One vector is turned by the same rotation once a step. Each row is the vector after some number of steps, and that number follows the row.
The counts run from 0 to 192.
[145 133 152 127 160 143 178 143 154 127 160 116 144 157  70 148 103  43
 115 127 125 117 104 133 149 115  74  97 136 160 118 121  70 144 167 163
 138 125  98 105 128  95 168 152 147 122 129 131 137 136 160 121 125] -> 17
[109 112 143 151 159 164 180 169 134 163 132 144 149 170  80 134  95 114
 136 170 152 105 110  82 121 128  95  95 126 184 115 103  76 110 140 167
 136 127 111 130 132 109 166 131 129 112 134 131 111 144 150 118 126] -> 176
[ 98 144 158 123 142 182 130 166 162 176 147 114 116 174  86 171 138 106
 139 136 114 102  90 110 100 132 129  87 107 176 115 100  76 124 150 187
 117 109 107 118 135  84 120 113 142  95 130 118 147 149 147 105 143] -> 24
[119 128 136 125 148 151 194 153 152 166 140 169 145 166  93 168 120  89
 128 169 154 115  99 109 120 131  63  79 109 173 139 118 106 106 130 136
 113 114 109 174 134 107 167 108 172 104 142 123 126 124 131 147 143] -> 173
[112  85 132 134 161 138 197 166 143 124 158 159 156 117  94 167 118 107
 108 162 136 140 134 125 100 132  71  82 110 165  80 114 107 124 153 151
 121 103 100 127 103 129 175 111 148  97 150 113 111 120 141 106 118] -> 73
[106  85 163 144 162 153 148 141 137 141 118 141 180 118  84 157 143  80
 114 131 151 136 123 129 118 116  69  86 117 135 123 138  86 122 159 179
 113  89  97 167 117 102 134 136 134 109 139 109 138 144 181 111 131] -> 86
[123 108 161 164 143 150 137 134 169 146 144 106 132 155 102 186 146 102
 130 159 139 122 127 140 100 138  78  75 110 177  96 139  83 116 174 184
 147  93  93 124 133 104 120 146 133 116 131 108 119 135 166 118 128] -> 45
[120 127 121 120 144 147 186 160 163 158 133 170 157 179 102 161 108 101
 134 161 158 109  97  91 101 136  74 101  86 174 131 101 105 106 123 147
 117 106 108 155 131 133 164 103 152 116 146 114 131 133 115 132 136] -> 172
[108 110 147 106 133 163 145 180 163 161 152 120 124 177 111 184 134 127
 142 168 116 100 108 118 120 152 112 103  90 192 101 100  74 114 153 193
 145  99 113 138 133 111 125 128 141 100 150 109 129 126 126 111 122] -> 42
[104 103 136  95 137 159 150 181 154 148 138 147 125 184 134 164 116 131
 138 179 135 102 115 118 126 124 100 107  88 181 114  75  72 107 138 172
 119  92 114 162 134  92 129 107 134  99 146 121 131 119 139 135 144] -> 61
[139 115 161 119 148 143 172 149 162 184 141 130 144 164  96 149 100  88
 127 156 143  88 112 142 145 111  98 127 104 161 139 116  65 107 152 163
 133 115 104 182 157  84 156 153 147 136 138 103 127 130 139 142 142] -> 159
[107 147 146 147 163 128 147 174 135 132 153 137 164 163  73 185  91  69
 110 131 131 104  97  95 114 112 141 106 137 187 116 104  76 124 146 176
 126 142 118 128 129 119 149 128 129 130 165 125 125 144 156  75 145] -> 116
[117  99 144 121 131 151 189 132 159 140 133 156 129 137  78 191 132  80
 142 171 130 132  92 123 116 147  77  76  91 164 102 123 107 110 140 137
 122 119  93 155 115  89 166 118 178  96 149 114 132 120 125 146 143] -> 53
[112 126 167 148 147 158 158 123 151 162 117 153 152 141  72 151 143 106
 111 129 152 110 111 142  97  99  76  86  94 158 130 119  81 124 163 156
 123  88 102 152 116 103 138  96 134 124 104 102 157 160 153 120 154] -> 187
[121 112 153 121 142 112 187 137 154 131 151 128 129 155 100 152 104  82
 116 173 125 117 130 151 144 100  90  97 102 165 106 104  55 121 158 143
 132 100  99 150 128  69 150 132 130 115 133 126 121 115 155 140 148] -> 58
[129 108 156 124 170 141 186 165 154 146 146 120 144 158 102 109 100 101
 115 153 142 104 146 142 142 106  61  96 109 151 117 104  58 133 168 162
 129 109 105 135 146  96 168 149 121 114 127 110 106 133 157 129 112] -> 179
[112 110 138  98 147 146 164 157 137 136 114 167 202 130  96 165  99  90
 129 127 139 104  86 116 115 110  89 121  86 128 126 107  71 115 143 164
  94  96  86 155 117 107 151  97 140 126 148 102 139 139 141 120 144] -> 89
[126 104 159 136 130 150 146 127 160 161 103 125 159 160 105 192 120 111
 145 153 139 103  85 114  89 133 105 119  84 170 118 124  61 106 155 197
 130  90  85 135 122 102 117 132 122 137 137 112 149 139 148 121 142] -> 47
[107 107 135 116 152 121 158 187 138 131 138 160 164 165 108 154 100 103
 113 151 137  98 125 111 125 105 113 132  91 170 115  76  50 119 150 188
 135  92 113 151 138 114 136 105 116 119 157 107 116 125 151 109 145] -> 79
[109 125 166 112 157 150 135 142 143 153 121 138 176 120  82 175 111  70
 112  93 137 104  73 140 108  98  96 105 107 128 126 109  71 145 157 166
  86 103  94 145 106 103 143 113 134 137 140  98 148 149 146 109 152] -> 108
[106  95 138 112 149 140 190 148 140 134 147 161 147 124  91 176 133 100
 117 155 141 135 116 142 107 120  46  81  91 146 101 112 106 127 147 136
 101  97 105 163 100 114 175 108 172  98 145 109 125 111 119 120 135] -> 72
[122 131 177 123 145 140 133 133 172 168 144 119 157 121  75 179 119  62
 124 113 133 115  79 144 119 111 100  95 113 129 121 133  81 132 159 173
  93 122  76 148 117  89 136 132 144 132 136 100 143 142 152 113 141] -> 127
[135 129 154 140 156 121 179 120 183 166 138 146 150 166  96 157 123  90
 115 150 146 132 104 148  98 106  67  94  94 142 143 133  91 109 153 145
 113  89  78 162 120 107 139 108 145 139 116 106 134 141 151 141 138] -> 169
[139 129 130 130 155 119 182 140 186 149 158 150 160 179 114 143 111  96
 122 151 153 116 121 126  96 122  48  95  98 155 132 118  92 106 165 159
 124  86  82 127 125 129 159 119 145 130 136 111 114 121 139 131 111] -> 170
[134 127 135 139 152 128 182 166 184 160 183 138 131 175 118 176 103 102
 130 156 138 129 111 126  91 140  70  90  95 174 108 126 119 106 146 150
 129 109 101 122 121 147 159 122 151 134 158 102 111 114 123 104 114] -> 152
[115  95 128 113 141 148 178 164 144 149 109 154 176 135 108 169  91 115
 130 142 148 103  93 120  94 118  68 118  77 152 109  95  72 107 131 169
 106  92  99 139 112 129 157 112 144 123 164 117 129 122 115 123 136] -> 70
[112 112 152  93 143 178 129 184 155 165 163 125 138 142 100 181 132  65
 131 123 133 100  87 137 141 131 109 106 114 142 137 106 102 126 142 171
 109 129 118 173 159  98 136 136 165 109 166  90 132 124 151  97 134] -> 122
[121 144 151  78 146 168 156 171 160 154 158 127 114 170  95 159 114  73
 127 131 110  85  95 132 152 127 106 111 104 156 135  90  72 139 146 170
 114 120 109 138 156  90 157 127 155  97 143 104 150 131 129 140 139] -> 20
[114 119 175 149 155 154 147 133 184 196 159 104 133 137  89 172 120  97
 121 134 130 129 100 155 102 129  89  75 118 148 112 139  96 131 173 153
 107 111  80 130 118  99 143 138 146 128 127 106 122 146 153 118 135] -> 146
[125 133 144 142 144 135 150 163 174 153 164  95 145 189 117 149  82  70
 125 142 142 109 115 119 130 121  95  99 140 163 118 109  69 126 174 173
 125 118 105 117 147 101 157 161 127 152 158 122 111 133 148 103 119] -> 138
[116 109 134 147 162 151 183 146 153 152 155 145 141 166  92 140 118  88
 124 176 155 144 123 112 118 132  53  61 130 176 117 129 117 112 149 136
 129 114 110 151 130 111 173 116 163  97 141 126 111 126 151 126 117] -> 174
[119 132 152  84 149 158 159 176 170 147 178 110 105 173  90 153 142  77
 114 134 110 105 107 148 149 131  91  88 111 154 123  91  89 150 160 164
 114 113 103 131 148  91 144 128 163  90 137 102 133 125 148 124 123] -> 21
[120 148 175 121 151 168 138 149 158 166 127 139 148 148  63 165 133  87
 115 108 141  88  87 118 115 109 120 105 109 156 143 112  80 129 157 183
 123 113 103 139 133 104 117 115 144 117 108  96 152 165 167 108 149] -> 6
[109 103 149 105 157 173 157 167 163 170 157 152 129 144  95 135 161 119
 113 152 131 116 131 148 123 124  62  78  97 146 123 106  98 134 153 153
 118  99  99 154 130  96 144 105 155  87 116  87 117 144 154 125 132] -> 183
[106 103 149 139 159 166 128 171 138 153 129 128 185 129  90 153 119  99
 120 108 149 122 104 114 100 120 100  87 125 135  96 114  74 134 169 188
 106 109  95 103 114 118 147 131 115 134 145 115 117 148 162  74 114] -> 106
